Each row is where one point has got to under a steady rotation. How many steps took it there?
The counts run from 0 to 326.
[ 10  44  24  36   0 -28  -4 -33 -26 -34  15  -4   9 -38  31  11  36   0
 -22  18  -7  -1   1  21  21  23 -19   2 -14  29  28   9 -33 -18  48  -7
  10  10  11   4  24]
150
[ 16  27  21  39  -4  -1  23  -3 -13  20  10  13  27  -7 -18  12 -35 -35
  -7 -14  -8  -4 -22  39  25  11 -13  55  25  17  23  -5 -41   1  -2 -14
   0 -18   9 -13  47]
280
[  4  30 -24 -18  27 -23  -1  -7   6  40  23  25  22 -13  -7  32  38  32
   5  11 -34  26   0   8  53  15 -20  24  -3  37  27 -21 -28  -3  18  23
 -13 -14  18   5   7]
319
[  4  15   9 -10  -3 -31  35 -18 -65   5 -31   6  10 -16  32  10 -13 -39
  -4   2  17  -6 -15  14  32  18 -17  21  30  18   9  13 -53   0  32 -17
   3 -17  -4 -11  36]
77
[ -4  38  32  -2 -11   1  -4  13 -35  24   2  33   5 -38   9  46  13 -42
 -18  10 -11  30  -5  -5   4 -10 -11  23  -1   7  24   2 -33 -30 -21  -5
  48 -13  25  17  27]
65
[ 17  45  31  18  15 -16  -5 -31 -14  -6  22  25   8 -48  11   9  -7 -10
 -22   4 -24 -10  17  46  22 -24 -32  41 -16 -11  30  18 -31   4  19 -15
 -11   4  -3   8  33]
140
[-11  28  -8 -23  -3 -55   2  -7 -43 -12 -17  12  -6   5  31  26  27  16
  33 -20  -1  12   0  19  35  -4 -13  47  19  18   8  10 -22 -21  32  -2
  34  -4  16  13  14]
186
[ -8  20   8   2   1 -30  12   6  -5  25  23  25  12  16 -33   0  20 -32
  -9 -36 -27 -30  21  44  42  24 -38  19  18   4   9 -14 -42  15   6   8
   8 -18  11  -7  34]
104
[  2  13  -7  -4  28 -44  16 -12 -41  20 -46   4   4 -29  27  28  -6  35
  42  -1  -8   3  -1  21  46   1 -25  36  11  14  12  22 -21   7  20  -8
  23 -10  20  -8  -2]
194
[ 23  37  -9  -9  34 -11   1 -45 -10 -23   3  26  12 -30   8  18  21  -4
 -28  22  11  33  10  26  25  -1 -27  29  -4  12  31 -22 -46 -24  44   2
 -27   4  -4 -13   5]
143
[-34  29  -1  -3  14 -29 -19  11 -49 -22  23  -9  21  16 -18  23  31   9
 -43 -22 -20  21   7  -1  22  -7 -39  32  30  -3  36  16  -8 -29  -1 -13
  15 -23   4 -22  33]
29
[ 13 -10   7   4  13 -27  -3   8 -30  41 -26   6  -2 -34 -16  31   2 -19
  42 -33 -30  -7  16  33  15   9 -31  44  19  17  -4   3 -25  12 -36  14
   8 -16  36  -3  13]
54
[ -3  12  19  -9 -22 -48  15   0 -42  17 -27 -20  27 -20   8   4  -6 -14
   6  -9 -18 -10 -16   4  63  31 -27 -11  38  -5  36   6 -32 -23  16   2
  20 -54  -7  12   5]
235
[ -2  19   6  28  22 -28 -25  -8  -9   2   9  16  22  27 -33  21  58  33
   6 -29 -19  21   9  19  42  14 -32  28  13  15  25 -13 -14 -21  -1  -8
  16 -21  21 -14  32]
313
[ 26  23  59  33 -13 -13   4 -35  -9  10 -15  23   4 -54  11  16  21 -23
  31  -8 -10  -2  10  18  25  38  -8  -2 -12  24  15   5 -39 -13 -12  -1
  30   6  27  15   6]
267
[  3  16  14   8  27 -13  10 -21  -8  23  22  30  20 -12  14  -3 -31   0
  45 -32  -2  -8   3 -13  41  15 -23  61  30   6   7 -21 -45   9 -33  10
  -3 -17  23   4  16]
121
[ -9   4  10  -5  20 -25 -19 -11 -26  15   5   8  -7 -52   8  34  40   7
  14 -18 -24  10  29 -40  15  27 -27  16   1  23   2   3 -27 -12 -57  30
   5  -5  36   7  -4]
48
[ 32  38  43  40 -24  -3  10 -13  -8  22 -10  17  30 -45   0  21  -4 -25
   5  13  -9  14 -33  24  30  26  -4   4  -2  25  39  -1 -37 -13   5 -19
  22 -18   9  11  22]
276
[ 15  12  20  17  -9 -32  11 -15  -8   2  -6  33  28  19  21   4  14   7
  46 -32  14  16 -16 -22  41  42  -2  40  19  36   6 -18 -47 -25  -8  -9
  25 -11  18  14  19]
119
[ 35  25  37   6   2  -1 -21 -37  -1  -9   3  40  24 -36  13  32   9  11
  -8  10   2  40 -10  -6  30 -16 -13  38 -21   2  38  -2 -47 -48 -16 -13
  -5 -15  -7  17  13]
133
[ 37  17  15  11   0 -21  10 -29 -17  -4 -20  29  14  -2   8  20  -4   0
  11  -6  -5  17  -8  65  38 -18 -14  50  -6   8  23  13 -46 -18  20 -23
 -11 -14 -10  -3  39]
136
[ 10  12 -13  41   8 -23 -19 -15 -23 -22   3 -30  40 -14   0   8  36  32
  -6   6  -8  17 -20 -10  24  52 -21  14  14  42  29 -17 -29 -38  14   9
  -7 -25  18 -11   5]
160
[-11  20  -3 -15  -5 -55  10 -23 -48  17   6  -1  -8 -38  16  12  29  13
   2 -15 -38 -15  15   2  35  23 -32  -3   2  37   1  50 -21  -4   9  28
  10  -8  11  20   6]
41
[ 30  22  21  18   6  -9  -8 -27 -21 -18  -4  39  20   8  -4  25  11   0
 -11 -19   8  27   6  40  16 -24 -22  60   1   4  29  -1 -45 -27   8 -33
   0   0   4 -12  43]
137
[  5   9 -18  36  21 -30  -5   0 -21   4   8 -35  34 -14 -17  -4  -5  12
  10 -18 -26 -16  -9  24  35  40 -36  44  27  29  21 -17 -21   3   6  18
 -27 -29  21 -15  14]
162
[-13   7  -6 -15 -12 -49   2 -21 -52  -2  -4   6   1 -11  16  26  54  24
   9 -14 -24   5   6 -14  33  30 -17  -7  -2  44   3  40 -34 -28   4  18
  13  -6  14  13   6]
42
[  9  29  16   1  28 -36 -21 -52 -17 -20  20  -4  14 -42  17   4  24  13
  -4   2 -19  10   5 -12  46  21 -26   8  19 -12  19 -18 -24 -11  19  25
 -49 -25  -2   6  -5]
301
[  6  27   2  51   7 -31  -3 -22 -26  -3  13 -38  26 -57  11   2  12  16
  -3  12 -36 -24  -9  11  37  36 -31   8  -6  24  26   1 -19   4  27  12
 -10 -13  13  19  13]
158
[ 23   9  22  10  29   0 -14 -20  -2  14  12  41  21 -34   3  20 -38   2
  11 -11  -7   4   5  10  34 -20 -29  73   5 -11  17 -11 -39   4 -36  -7
 -26 -18  10   0  26]
130
[-11  23  38 -17 -14 -29   7 -17 -29  15  15  41   8  -5  -2   6  19  -4
 -22 -21 -38 -13  23  -5  34   5 -27   1  -7  -3  21  47 -40 -17 -28  -5
  23  -9 -13  19  37]
249
[ -8  28   7 -16   8   3  13  14 -46  11  -9  33  15   2  14  31   8 -43
 -16  -5  24  36  -1  -7   8  -4 -13  53  31  16  15 -11 -43 -27  -1 -19
  21  -7  19 -22  38]
70
[  5  29  11 -11   5  -9  10  16 -25  55 -10  20   3 -38  -4  36 -24 -50
   4 -14 -22  -3   9  37  12 -16 -25  52  18   4  13  -6 -26   8 -29   0
  19 -14  25  -1  30]
63
[ 20  -9   1  -5  20 -30   0 -27 -30  21 -22   4  20  -2 -32   1   8 -14
 -18 -16 -16  -1  11  16  41  32 -44   0  21  -3  26 -20 -49  -1   5   9
 -47 -39   0 -24  17]
94
[-10   8  -6 -15  22 -30   8   1 -46   4 -11 -24  20 -18   5   1  -8 -46
   0 -27   5   1   7  -3  25  33 -41  36  62  -3  20 -46 -31  -7  -4  10
  -4 -38  19 -17  -1]
229
[ 19  38  14   4  37  -7  -7 -28 -12  -4  23  41   9 -43   8  16 -17 -11
 -29  -5 -19  11  27  33  15 -28 -41  68 -11 -10  28  -6 -36   7  -3  -7
 -31   6   5  -9  30]
139
[ 12   7   2   0  31  -8 -10 -13 -39  20 -37  16  10 -46  14  46  16  30
  -4  31   1  37  -3 -19  25   7 -20  12 -21  30  27  13 -32 -32 -11  -6
  10 -15  18  -9  -4]
201
[  5  33   8 -24   7   3   4  -1 -26  33  -4  30  10 -52  18  51   4 -41
 -19  22  -1  43  -1 -14  15   3  -9  17   7   8  26 -16 -37 -30 -13  11
  16 -16  11  11   7]
66
